One turn moves each row of this set onto another row. After a few examples, where does it send each row asked below?
gaka: [ 13  14   1   0  -7   7 -16  -6   0   5 -10   4   7  -7  -4 -14  -1 -11
  -5 -26   2  12   1  15   2   6   2   9   8   8   0  -1  18  21 -13  -5
  -1   4  15  -4   5 -13]
nimot: [  9  10   5   4  -5   4 -15  -8  -1   8  -7   2  11  -8   3  -9  -4 -12
 -10 -26   6  14   3   8  -1   6  -1   9   7  11   6  -6  21  10 -10  -2
   0  10  27  -2   3  -9]
biri: [ -3  -4 -10   4  -1 -20  -9 -16  -7   1  12   1  17  10 -12   2  12   4
   2 -16  -4   5   2 -16  11   6  12   7  21   9   0   4  15   2  13   4
  -9  16   8  15 -16  -3]
gepin: [  8  12   3   1  -6   7 -12  -5   1   8 -11   5  10 -11  -1 -13  -1 -10
  -5 -27   3  16   0  13   1   5  -3  10   7  10   3  -4  17  13 -14  -4
   0   9  20  -3   4 -11]
ril: [  8   5 -12   4   0 -13 -14   0   1   6   8  12   6  -7  -5 -13  18   2
   8  -8 -10   1   3   7   0   8 -16   8  13  18 -24   6   7  -2  -5  -5
  -2   8  -8  26   4 -12]
mes: [  0   2   1   8  -1 -15 -21 -13  -1   4  14  -1  16   0   4   6   6   8
  -5  -8   1   8   5 -15  -8  10   7   6  17   5  -9  -4   4   9  11   9
  13  -3  14  15 -19   0]
potut: [  0  -1   2   4   3 -12  -3 -17   5  -5  13   6  15   6 -13   2  15   0
   7   5   1  11   8   2   8   7   5  -2  16   8  -8   3  12  -5   7  12
   7  11  15  12 -19  12]
Galu: [  6  11   5   1  -7   3 -13  -9   3   5  -7   2  11  -7   2  -9  -3 -11
  -9 -28   7  16   2   9   2   6   2  11   9  10   5  -4  22  12 -12  -4
   0   9  27  -3   2  -9]
Kudi: [  7  -1 -12  -5  -8  -5 -17  -8  11  -2  -1   5   3  -8   0  -7  27  -1
  11  -6  -5   2  -6   0   9   0   5  16  21  -2 -17  -3  -3   3  -5   5
  -2  21  -8   4 -11 -12]
Gez: [  4   5  -8   3  -2  -5 -18  -1   4   8   2   9  16  -9  -1 -11  14  14
  14  -8  -6   6  -3  -5  -5  10  -7  13  15   3 -17   3  -8  11   1   6
  14   0  -8  10  -8  -9]
sesi: [  4   4  -8   3  -3  -8 -20   0   6   8   2  10  16  -9   0 -13  13  14
  12  -9  -4   5  -4  -8  -3  10  -5  15  18   3 -18   4  -8  10   0   6
  12   1  -8  11  -7 -10]
sura: [ 10  12   5   2  -6   8 -13  -7   0   5  -5  -1   7  -2  -2 -10  -6  -8
  -9 -25  11   7   2   6   3   7   4  10   7   9   3  -5  20  15 -16  -2
  -4   9  22  -4   2  -7]
Rez: [  2  -2  -2  -4  -4  -6 -11 -21  -1  -4   9  -5   4  -2  -1  15  21  -6
   1  -1  -4   8   2   1   2   1  10   5  13   2  -8 -12   7   5   7   9
   4  15  12   5 -26   0]
paz: [  3  -3   3  -3  -6 -16  -1 -18   1   7   9  -4  -1  -6   3  15  13  -4
   7 -10   2  -1  14  -2  11  11  -1  -2  20  12  -3   9  22   4   7   2
  17   9  17  15  -8   2]
konif: [ 13  13   4   1  -7   2 -18 -12   0   3  -6   1   8  -2   0 -10  -3 -12
 -10 -25   7  10   4   8   3   6   8  11  10   9   2  -1  24  18  -9  -4
  -1   5  24  -4   4 -10]
geveg: [ -2   3   1   5  -3 -15 -19 -14   2   1  15  -1  16   1   2   7   7   9
  -3  -8   2   9   4 -13  -6  10   9   7  18   4 -10  -4   5  11  10   8
  14  -4  13  15 -21   0]
lofep: [  5  -3 -17   7   2 -14 -11  -3  -9  11   0   8  16   0 -15 -12  15   8
  12 -15 -12   1  -2 -12  10   6  -3   9  18  10  -5   8   4   1   7   5
 -10  20  -9  12  -5 -10]
vodo: [ -2  -1 -16   0  -1 -10  -3  -6  -7   4   1   8  17   2 -19  -8  19   9
  17 -15 -13   6  -5  -3  12   7   0   9  16   9  -6   8   4   6   6   2
  -7  16  -9  10 -10  -8]
Vatuz: [ 16  13   0   4  -6   4 -20  -4  -1   8 -10   4   6  -7  -1 -16  -3 -11
  -8 -25   2   9   2  10   2   5   1  10  10   8   0  -1  18  18 -12  -3
  -2   7  16  -3   8 -13]
Rure: [  2   3  -2   3  -1 -22 -14 -16   0  -4  23   2   9   7   1   6  12  -2
  -6  -8   1   4  11  -3  -1   8   2   5  15  19 -17   0  22  -4   5  -4
  -1   4  17  29  -9  -2]
Gabuk: [  8  -1  -7  12   5  -8  -8   0   3   9   0  14  11  -8 -16 -14  17   2
  10   3 -10   6   3   6   5   5 -10  -4  17   8 -12   5  -1  -5   0  14
   2  16  -4  14  -9   4]
fem: [  7  -2  -8   2  -7 -14  -4   1   4  15  -3   6  -6 -19  -4  -2  17  -2
   8 -15  -9  -3   7   6  12   9 -12  -5  26  10  -9  10   5   7  -5   2
  10  11  -6  18   0  -8]
zeli: [ 10   3   3  10  -1 -14 -28   8   1   5  -4  10   1  -2 -10 -14  14   2
  15  -9 -18  -3   1  10   2   0  -4  11  12  13  -5   5   1   0  -3   0
  -5  10  -4  22   6 -10]
Rav: [  5  -4   2  -1  -7 -20  -6 -17   3   8   9  -4  -2  -5   6  12  11  -4
   4 -11   4  -4  15  -8  12  10   1   0  24  12  -4  10  22   1   6   3
  14  11  17  16  -4   1]
fub: [  4   7 -12  -1  -2 -12 -10  -1   4   0   9  13   7  -5  -7 -11  20   3
  10 -10  -9   4   1  12   2   9 -12   9  13  17 -25   6   7   1  -6  -8
  -2   6  -8  25   1 -12]
sepaf: [ 10  13   3   2  -6  10 -11  -4   0   7  -8   1   6  -5  -4 -13  -5  -8
  -6 -25   8   8   0  10   2   7   0   9   7   9   2  -4  16  16 -18  -3
  -4   9  17  -4   3  -9]
keza: [ 13  -2 -10   2  -1   0 -17  -6  -4  10  -5   4   2 -13  -1  -3  24  -3
  11   0 -13   1  -2   2  -1   0  -7   8  11   3 -14  -7  -4   2   1  11
   1  22  -6   3 -10  -8]
rof: [  7  -4   0  12   4 -18 -15 -14   5   2  12   6  14   5  -5  -5  11  -1
  -1   4   4   3  10 -11   7   5   4   0  22   9  -8   4  14 -12   7  15
   2  18  16  15 -11  10]
leru: [  2   6   3   1  -5 -11 -20   5   6  -5  -2   9   2   0 -15 -11  18   3
  21 -11 -16   2  -2  18   6   1   1  13  11  11  -6   6   1   5  -5  -4
  -3   6  -5  20   0 -10]
fipef: [  2   4  -1   3   1 -18 -11 -16  -5  -2  22   1   8   5  -1   9  12  -3
  -4  -5  -2   5  12   2  -4   9  -2   2  10  20 -16  -1  22  -2   7  -3
   1   2  17  27 -11   0]
rup: [  3   3  14   7   0 -16 -22 -10  -7  -4  10  -2   3  10  -8  10  10  -3
   7  -5 -11   2  10   6  -2   2   8   5   5  16   4  -1  16   1  10   2
   1   4  21  22  -9   2]
gif: [ 14  13   4   2  -5   5 -18 -11  -5   6  -7   0   7  -3  -1  -8  -4 -13
  -9 -23   4  10   6   9   0   7   4   8   6  10   3  -3  23  18  -7  -2
   1   5  24  -4   4  -9]
Loni: [  4  -1  -8  -2  -9 -15  -2   0   9  10  -2   6  -5 -17  -5  -2  18  -1
   9 -17  -6  -2   5   7  15   9  -8  -2  28   8 -10  11   5   8  -7  -1
  10  10  -6  17  -1  -9]
fip: [ 12  12   3   4  -6   9 -14  -3   0   8  -8   1   6  -5  -2 -14  -5  -8
  -7 -25   8   6   0   8   2   7   0  10   8   9   2  -4  16  15 -18  -2
  -5  10  17  -3   4 -10]
selom: [ 11  12   6   3  -5   9 -13  -7  -3   7  -6  -2   7  -3  -2  -9  -6  -9
  -9 -24  10   7   2   7   1   7   2   9   6  10   4  -5  20  15 -15  -1
  -3   9  23  -4   2  -7]
busur: [  2   2  12   6  -4 -23 -27 -10   3  -9  12  -1   3  13  -4   4   9  -2
   3  -9  -4   0   8   0   4   1  16  12  14  13   2   1  18  -2   5  -1
  -3   6  21  24  -6  -1]
biva: [  3   0  -9   5  -1 -14  -8  -2  16  -1   3  15  12  -3 -15 -18  19   4
   8  -3  -2   7   0   4  14   5   1   3  27   4 -15   8   0  -5  -6   9
  -1  16  -5  14  -9   1]
pil: [ 10  -6  -4   5  -4 -14 -24 -17   1   3   8  -5   3  -3   8   8  17  -7
  -7  -3   0   0   5 -13   1  -1  11   8  20   2  -8 -11   8  -2   6  12
  -1  21  13   9 -17  -3]
dezok: [ -1  -4  -9   6   3 -15  -7 -15 -17   6  10   0  17   7 -15   6  11   3
   4 -12 -10   6   4 -12   6   7   5   1  13  12   2   2  14   3  17   7
  -6  15   9  14 -18   0]
riri: [  9  12   2   3  -6   4 -15  -4   4   9 -11   5  11 -10   1 -15  -2 -10
  -7 -28   5  14   0   9   2   5  -2  11  10  10   3  -4  18  11 -15  -4
  -2  11  20  -2   6 -13]

leru -> rup
Galu -> gepin
konif -> gaka
And these:
Gabuk -> rof
Rav -> Loni
pil -> Kudi
Rure -> fub
biri -> vodo
geveg -> Gez
fip -> sura

One turn moves each row of this set onto another row. After a few examples, where does it send each row asked below?
feto: [ -3   9  -1 -13  -2  -3  13  -8  -3   1 -13   5  -4  20   1  -2]
laf: [ -1   5 -28   4   4  -2  -6 -12  -2   5   2  -1   5  -1  -1  -8]
bikap: [ 12   4 -15  -2   5  -2 -25  -4   1   3  -1  15 -12  -3   6   0]
pini: [ 12   3 -13  -5   3  -1 -24  -2   1   2   3  14 -10  -3   7   6]
vem: [-10   4   4   1   4   2  -3   3  -9   6   4 -10 -11  -3  -1  -3]
mok: [ -2   3 -27   3   2  -1  -5 -10  -3   5   7  -2   6   0   0  -3]
tes: [ -2   9  -3  -9   0  -1  13 -10 -11   2 -10   7 -11  21   0  -8]
gir: [ -9   8   3  -1   6  -3  -3   3   4   5  -8 -11  -6  -6  -2  -3]
Fesun: [ -9   7   2   4   7   2  -4   1 -11   6   1  -8 -15  -3  -2  -9]
degaz: [ 12   3 -14  -5   3  -2 -24  -3   4   2  -1  14  -8  -4   6   5]
pef: [ -3   7  -1 -13  -3  -2  14  -7  -7   1  -9   5  -6  21   1  -1]
vepe: [ -1   4 -27   2   2  -2  -6 -10   0   5   5  -2   7  -1   0  -4]
Lipi: [ 13   4 -15  -2   4  -1 -24  -3  -1   3   1  16 -12  -3   6   1]
Fad: [ 12   3 -14  -4   3  -1 -24  -3  -2   2   3  15 -11  -2   6   4]
Karo: [ -7  10   0   5  10   0  -4  -1  -7   6  -8  -8 -15  -5  -3 -13]
Labe: [ -1   5 -28   5   3  -1  -6 -12  -4   5   4  -1   4   0  -1  -7]
veme: [ -8  10   1   2   9  -2  -4   0   1   6 -12  -9 -10  -7  -3 -10]
tuzi: [ -2  10  -3  -9   1  -2  12 -10  -7   2 -15   7  -9  20   0  -9]
mafa: [ 18   6   4   0  -2  -2   6   1  -4   8 -12  23  -6   9   2   3]
kad: [ -1   4 -27   4   2  -1  -6 -11  -5   5   6  -1   5   0   0  -5]
maguz: [-10   5   4  -2   4  -1  -3   4  -1   5   0 -12  -7  -5  -1   1]
telab: [ 17   5   5   0  -2  -1   6   1  -4   9 -11  23  -5   9   1   4]
Surom: [ 13   4 -14  -4   4  -3 -24  -3   3   2  -2  14 -10  -4   6   3]
Novif: [ 17   6   4   0  -2  -2   6   1  -4   9 -11  23  -6   8   1   4]
Sop: [ 17   6   4   0  -2  -2   6   1  -4   9 -12  23  -5   9   1   3]
gazup: [ -2  10  -2 -11   0  -4  13  -9  -3   1 -17   6  -6  19   1  -6]
res: [ -3   7  -1 -11  -2  -1  13  -8 -10   1  -8   6  -9  22   1  -4]
vap: [ 17   5   4   0  -2  -2   6   1  -5   8 -11  23  -6   9   2   3]
felal: [ 17   5   4   0  -2  -2   6   1  -5   9 -11  23  -6   9   1   3]
ralo: [ -1   5 -28   3   3  -2  -6 -11   0   5   2  -2   7  -2   0  -5]

feto -> gazup
telab -> Sop
And these:
ralo -> laf
gir -> veme

One turn moves each row of this set onto another row. After a few examples, where does it send each row asked below?
mivam: [  9  -3  -4   2  -2   1  11   6   3  23  10 -13  -3  -4  -6   2  11]
Vedu: [  2   1  -3  -3  -4  -2   3  -7   6  19 -17   2 -17  -3  -9  -3  23]
lud: [ 12  -4   2   4   2  -5   4   4   4  10  -6  -2  -2 -27   4  -5   9]
Bato: [ -1 -14 -13  -3  -1 -13  -9  10  -5  11 -13   0  -3  -9 -21   8  15]
Natis: [ 10  -3  -9   8  -2  12  -9 -10   3  -3   6   6  -6  -5  -3   6  12]
puzim: [  9  -3   0   8  -7   1  -5  -4   2  -2  14 -22   0  -4 -10   7  15]
vub: [  3   2   2   2  -8   3   1 -13   4  20   1   5  -4  -2  -7  -6  -1]
Nad: [  4  -2  -2   0   4 -17   2   1  -2   1  -3  -1  12  -8 -16  -2  -3]
temo: [-10  -3  -5   3  -1   6   0  -5   4   9 -16 -22  -5  -7   4  11  21]
Tulo: [  4  -3   6   3  -8   3 -14  -3  -7  10  -6  -9  -3   3 -26  -5  13]
vavi: [ 13  13   6   0  -2 -16  -4  -2   6   5   2   4   4  -3 -11   6   6]
busid: [ 12  -2   0  13   7  -1   0   4  15  10 -16 -10  -5 -16   2   5  11]
degu: [ -7  -6  -1   2  -5  10   2 -13   5  10  -6  12  -8  -3  -5   6   5]
zeko: [ 11  -4   2  -9  -1  -7  -5   5   5  12 -13 -19   1 -11  -5  -4  27]
mosi: [  3  -7   0  -1  -4 -16   7 -13   3   5  10   3  -2  -2  -4   9   5]
Gor: [  5  -1  13   5 -10  -4 -17   4  -8   7 -13 -17   4  -7 -10   7   8]
liro: [ -3   1 -20   4   3 -10  -7  -5   2  -9  -7 -13  -7  -3 -21   3  13]
matif: [ -4  -2  -7   8   2   7   0  17  15   2 -10   1  -1 -12  -2   8   6]
samu: [ -6 -15   7   0  -2  -3  -4   3  -2  -8 -22   0  -2  -4  -4   6  14]
Tam: [ 15 -12 -13  -6  -4  -2 -10  -5  -2  19 -18  -4  -3  -5  -2   2   4]
vetoz: [  6  -3  -8   8  -2   3  -1  17   8   8  -4  -1  -2 -10 -11   4  -9]
lamad: [-11  14   0   9   4  -2  -6 -12   7  -1   0  -7   1 -11  -8   2  16]
diz: [-10 -15  -2   9  -1 -10   3 -14  -9  10  -9   3  -9  -5 -12   6   5]
metiv: [  2  -5   1  -7  -1   2  -4  -5   7   6  -4 -10  -2 -15   6  -1  31]
mit: [ 11  -8   1   3  -5  -7  -4   1  13   0 -17   0   0  -2   5   9  -5]
pov: [ -6 -10 -14   9  -7  -2   2  -8 -15  11   2   0  -2  -5 -13  -3  13]
tozi: [  5   6  -7  -1  -6  -4  -1  -6  -3  19   6 -20  -6  -6 -10  18  11]
Furu: [  2   7  -2  10  -4   6   3  12   7  -4  -7 -14   2  -3 -11 -12  11]
Lavo: [ -8   1  -1  -5 -11 -20  -5  13  -2  14  -7  -6  -9  -1   1   3   6]
pamop: [ -1   6  -3  -9  -7  -2   0 -13  -1   1   0 -23   2  -2 -14  -7   7]
gotar: [  2  -5  -1   7  -4   1   6   7   5 -10   1 -20  -6  -5  -2  -6   0]
gov: [ 17  -5 -12  -3 -13  -1  -8   4  -3   4  -7  -4  -2   9  -2   9   1]
Bivu: [ -3   9  -4  -8  -2 -12  -7  11  10  10 -10 -17 -13 -10 -10  -7   5]
sefa: [ -6   3   0  -7  -4   6   2 -11   5 -13   2 -13  -1  -9  -7  -2   5]
Kome: [ -3  -8  -8  -4  -1  -6   6  10   7  -6   2   6 -14  -8   2   6   8]
Rero: [-10 -11 -14   0   0  -3 -11   2  -4  -3 -11  -2   2 -10 -15   9  23]
Lutot: [  5  -4 -13  -6  -1  -3  -1  -5  -3  -9 -17 -12  -8 -13 -20   4   1]
loma: [-10  -6 -15   3  -8 -10 -13   4   6   6 -18 -13 -11   1  -7  12   6]
Pevi: [  8  -6   2   4  -3  -5  -6  -8   5  12  -3   3 -13   0   1  -9  27]
nuv: [ -4   1   8  10  -6  -9 -19   2   7  12  -5 -11  -6  -6  -8   2  26]

vetoz -> Bato
lud -> Lutot
Nad -> Tam
And these:
lamad -> Natis
degu -> matif
mit -> loma
gov -> Lavo
diz -> busid

